0: array([180, 127, 113, 126, 131, 119,  97, 104, 114, 131, 101, 113, 146, 118, 136, 122,  86, 102, 136, 135, 129, 129,
       107, 131, 144, 131, 117, 115, 149, 154, 128, 104, 110, 152, 130, 104, 116, 147,  97, 114, 160, 167, 141, 105,
       135, 117, 145,  93, 127, 168, 126, 142, 129, 122, 130, 128,  75, 102])
1: array([105, 110,  77, 168, 137,  27, 168, 105,  82, 145, 152, 150, 130, 111, 126, 123, 113,  94, 143,  78, 148,  84,
       110,  65, 144, 140,  63, 112, 106, 177, 126, 126,  62,  67, 142,  85, 128,  72, 187,  77, 189, 104, 153, 165,
       159,  57, 177, 193, 118,  89, 129, 114, 124, 125, 151, 130, 109, 162])
2: array([ 95, 126, 216,  94, 138, 147, 153, 140, 183, 134,  97, 145,  89,  82, 119, 116, 164, 174, 183, 127,  88, 136,
        90, 132,  96, 134, 122,  96, 137, 117, 130, 127, 181, 129, 121, 106, 155, 208,  89, 148, 136, 138, 203, 134,
       118,  98, 142, 114, 118, 155, 143, 100,  95, 162,  88, 124, 163, 162])
3: array([175, 149,  88,  96,  88, 149,  59, 133, 164,  80, 152, 101, 111, 184,  98, 103, 126, 121, 149, 188, 130,  63,
       148, 184,  86, 138, 146, 154, 157, 152,  95, 143, 147, 151, 115, 202,  91, 114,  73, 226,  14, 121,  40, 155,
       113, 237, 124, 125, 172,  70, 173, 204, 102, 166, 149, 116, 174,  57])
4: array([137, 149,  80,  85, 104, 149,  86, 161, 155, 111, 133,  88, 143, 128, 153, 109, 144, 135, 161, 180, 138,  48,
       141, 104,  89, 110, 138, 155, 122, 136, 163, 115, 158, 143, 124,  77, 105, 169, 143, 131, 105,  92, 112, 141,
       131, 192, 157, 142, 116, 152, 157, 109,  93, 151, 163, 125, 110, 108])
5: array([125, 149, 149, 128, 168, 103, 108, 160,  87, 133, 135, 156,  81, 188, 119, 144, 109, 145, 135, 123,  94, 173,
       114, 137, 108, 126, 154, 145, 144, 108, 111, 201, 104, 187,  77, 175, 157, 111,  62, 171, 118, 142,  68, 168,
       124, 156, 126, 138, 184,  59, 192, 173, 153, 151, 133, 115, 159, 124])
6: array([108, 140, 205, 118, 134, 162, 104, 119, 162, 123, 104, 124, 101, 117, 133, 117, 128, 163, 137, 121, 142, 137,
        98, 145, 124, 168, 146, 131, 157, 125, 138, 107, 163, 176, 131, 136, 144, 170,  85, 136, 141, 133, 151, 138,
       131,  82, 133, 129, 130, 135, 123, 107, 130, 147,  95, 122, 144, 130])
7: array([132, 139, 120, 122, 131, 101, 147, 151, 106, 153, 132, 144,  96, 172, 133, 143,  97,  77, 117, 154, 106, 103,
       140, 151, 108, 102, 146, 149, 114, 126, 110, 168, 133, 148,  88, 134,  94, 112, 103, 165, 103, 120,  93, 128,
       110, 191, 102, 164, 149,  81, 146, 156, 146, 151, 162,  89, 174, 100])
8: array([119,  81,  52, 149, 114, 133, 190, 103, 122, 136, 168, 110, 109, 117, 165, 139, 149,  69, 106, 160, 143, 143,
       148,  97, 105,  99, 182, 108,  53, 121,  74, 166, 123,  63, 156, 129, 135,  87, 228, 122, 111, 114, 120, 111,
       155, 128,  89, 136, 118, 147, 168, 112, 136,  89, 157, 134, 117, 110])
9: array([ 95, 106, 101,  82, 153,  48, 139, 123, 117, 145, 115, 135, 127, 153, 129, 148, 144, 143, 150, 110, 101, 113,
       100,  70,  89,  96,  54, 106,  73, 140, 120, 124, 106, 113, 127,  85, 136, 131, 144,  88, 160, 106, 164, 155,
       102, 110, 214, 175, 120, 149, 169,  78,  77, 192, 120, 110, 100, 193])
10: array([151, 131, 122,  98, 177, 100, 118, 111,  97, 133, 112, 113, 100, 164, 133, 134,  96,  93, 100, 112, 114, 157,
       118, 139, 136, 120, 137, 128, 154, 126, 132, 117, 156, 159, 121, 114, 114, 143, 120, 131, 125, 130, 124,  99,
       171, 109, 114, 112, 117, 136,  99, 159, 149, 131, 119, 122, 104, 117])

array([118, 162, 108, 150,  45, 175, 136, 122, 143,  94, 119, 118, 117, 122,  95, 125, 154, 136, 112, 141, 168, 112,
       127, 123, 115, 125, 115, 150, 139, 159, 117, 161, 111, 108, 110, 154, 150,  95, 129, 115,  80, 114,  71,  91,
       109, 205, 108, 135, 128,  87, 142, 171, 127,  87, 101, 121, 156, 122]) 7 4
array([ 93, 141, 140, 123, 158,  72, 148, 168,  70, 177, 135, 140, 127, 128, 149, 178, 144, 185, 122, 105,  89, 179,
        94, 117, 126,  91, 126, 137, 123,  27, 181, 116,  79, 112,  87, 126, 178,  96, 137, 101, 125, 131, 106,  76,
        91, 158, 170,  94, 112, 131, 158, 126, 155, 114, 137,  99,  80, 161]) 10 9
array([121, 130, 197, 200, 183, 160, 155, 103,  97, 120, 163, 141, 119, 125, 131, 128, 133, 101,  85, 120, 126, 234,
        87, 162, 189, 198, 168, 107, 146,  66, 102, 180, 117, 141, 124, 205, 123,  89, 100, 166, 161, 139,  87, 133,
       147,  81,  73, 107, 141,  57, 129, 163, 203,  74, 101, 109, 203, 125]) 5 10
array([115, 113, 155, 124, 142, 108, 114, 149, 123, 130, 110, 137, 122, 127, 126, 126, 123, 152, 155, 117, 122, 127,
       115, 119, 158, 128, 101, 106, 119, 141, 133, 113, 139, 141, 128,  88, 133, 152, 114, 115, 165, 127, 182, 163,
       107, 111, 135, 127, 117, 153, 119, 100, 119, 154, 123, 127, 113, 167]) 6 0
array([145, 168, 137,  79, 102, 150,  88, 143, 164,  77,  99, 116, 159, 141, 100, 145, 112, 177, 129, 129, 125,  82,
       132,  99, 123, 113,  86, 132, 165, 152, 149,  84,  93, 150, 127,  89, 144, 142,  74, 105, 144, 126, 134, 140,
        92, 121, 183, 110, 127, 148,  94, 125,  91, 146, 146, 127,  89, 143]) 0 4
array([115, 127, 103, 133, 114, 200, 156, 118, 139, 101, 134,  99, 175,  48, 118, 114, 171, 137, 129, 114, 174,  76,
       142,  65, 161, 133, 106, 135,  94, 114, 160,  78,  90,  29, 198,  54, 141, 105, 226,  35, 154, 131, 131,  85,
       109,  83, 166, 123,  77, 150,  91,  96, 110,  99, 116, 179,  75, 214]) 1 8
array([108, 133, 163, 123, 102, 198,  75, 156, 145, 144, 108, 130, 117, 138, 110, 138, 153, 184, 141, 151, 113, 145,
       126, 159, 105, 130, 148, 146, 159,  73, 117, 158, 169, 125, 114, 149, 161, 152,  87, 189,  53, 124, 119, 134,
        72, 211, 111, 115, 158, 159, 161, 135, 110, 131, 113, 123, 126, 121]) 6 7
array([169, 101, 102,  65,  84, 161, 104, 132, 220, 118, 126,  91, 131, 137,  89,  71, 133, 112, 155, 203, 141,  27,
       175, 179,  71, 113, 168, 138, 118, 187, 121, 116, 183, 165, 129, 105,  80, 196, 130, 165,  79, 123, 135, 120,
       140, 172, 103, 122, 137, 135, 107, 128,  75, 149, 143, 134, 146,  60]) 4 3
array([140, 156, 160, 119,  80, 186,  96, 125, 168, 112, 101, 119, 139, 125, 117, 113, 134, 147, 136, 146, 136,  61,
       166, 107, 119, 136, 144, 147, 171, 145, 138, 104, 158, 140, 144, 124, 105, 142, 115, 132, 104, 120, 118, 134,
       128, 154, 141, 127,  88, 148, 135, 120,  91, 121, 133, 137, 126,  86]) 4 6
array([160, 147, 140, 101, 154, 115, 123, 141, 130, 116, 126, 128, 138, 110, 113, 127, 115, 132, 143, 130, 114, 133,
       121, 105, 146, 145,  69,  95, 136, 156, 146,  71, 123, 154, 126,  93, 148, 159,  89,  86, 160, 141, 174, 122,
       117,  95, 166, 115,  78, 159,  81, 103, 100, 139, 124, 136, 121, 123]) 0 6
array([ 95, 123,  62, 115, 121,  82, 158, 146,  58, 135, 133, 120, 151, 143, 185, 161, 144, 102,  93, 125, 123, 147,
       137, 109, 108,  46, 136, 142,  55,  79, 135, 152, 123,  73,  77,  98, 134,  91, 200,  74,  96, 120, 100, 101,
       122, 196, 142, 132,  70, 165, 157, 109, 138, 105, 162, 131,  53, 172]) 8 9
array([134, 115, 158, 163, 111, 133, 118, 110, 112, 116, 140, 123, 147, 142, 106, 118, 112, 121, 105, 141, 132, 137,
       121, 129, 157, 124, 138, 123, 136, 113, 113, 134, 136, 145, 140, 132, 138, 129, 133, 120, 128, 129,  93, 123,
       143, 141, 101, 113, 140, 138, 101, 138, 166, 108, 119, 121, 152,  85]) 10 0
array([230,  94,  80, 129, 141,  98, 102, 108,  97,  94, 138, 110, 144, 162, 126, 115,  68,  18,  95, 153, 168,  98,
       159, 146, 142, 153, 153, 139, 157, 174, 115, 122,  88, 118, 120, 157,  61,  99, 134, 129, 129, 127, 100, 101,
       210, 134,  70, 121, 141,  86,  97, 189, 162, 101, 184, 132, 125,  50]) 10 0
array([197, 194,  96,  93, 116, 118, 100, 133,  96,  59, 115, 129, 246, 122, 103, 146,  60,  88, 179,  62, 137, 107,
       138,  93, 191, 127,  10, 161, 189, 182, 195,  19,   8,  93, 178,  91, 134,  34, 123,  12, 193, 125, 129,  81,
       136, 132, 238, 125, 110, 181,  49, 158, 135, 140, 185, 190,  41, 175]) 0 1
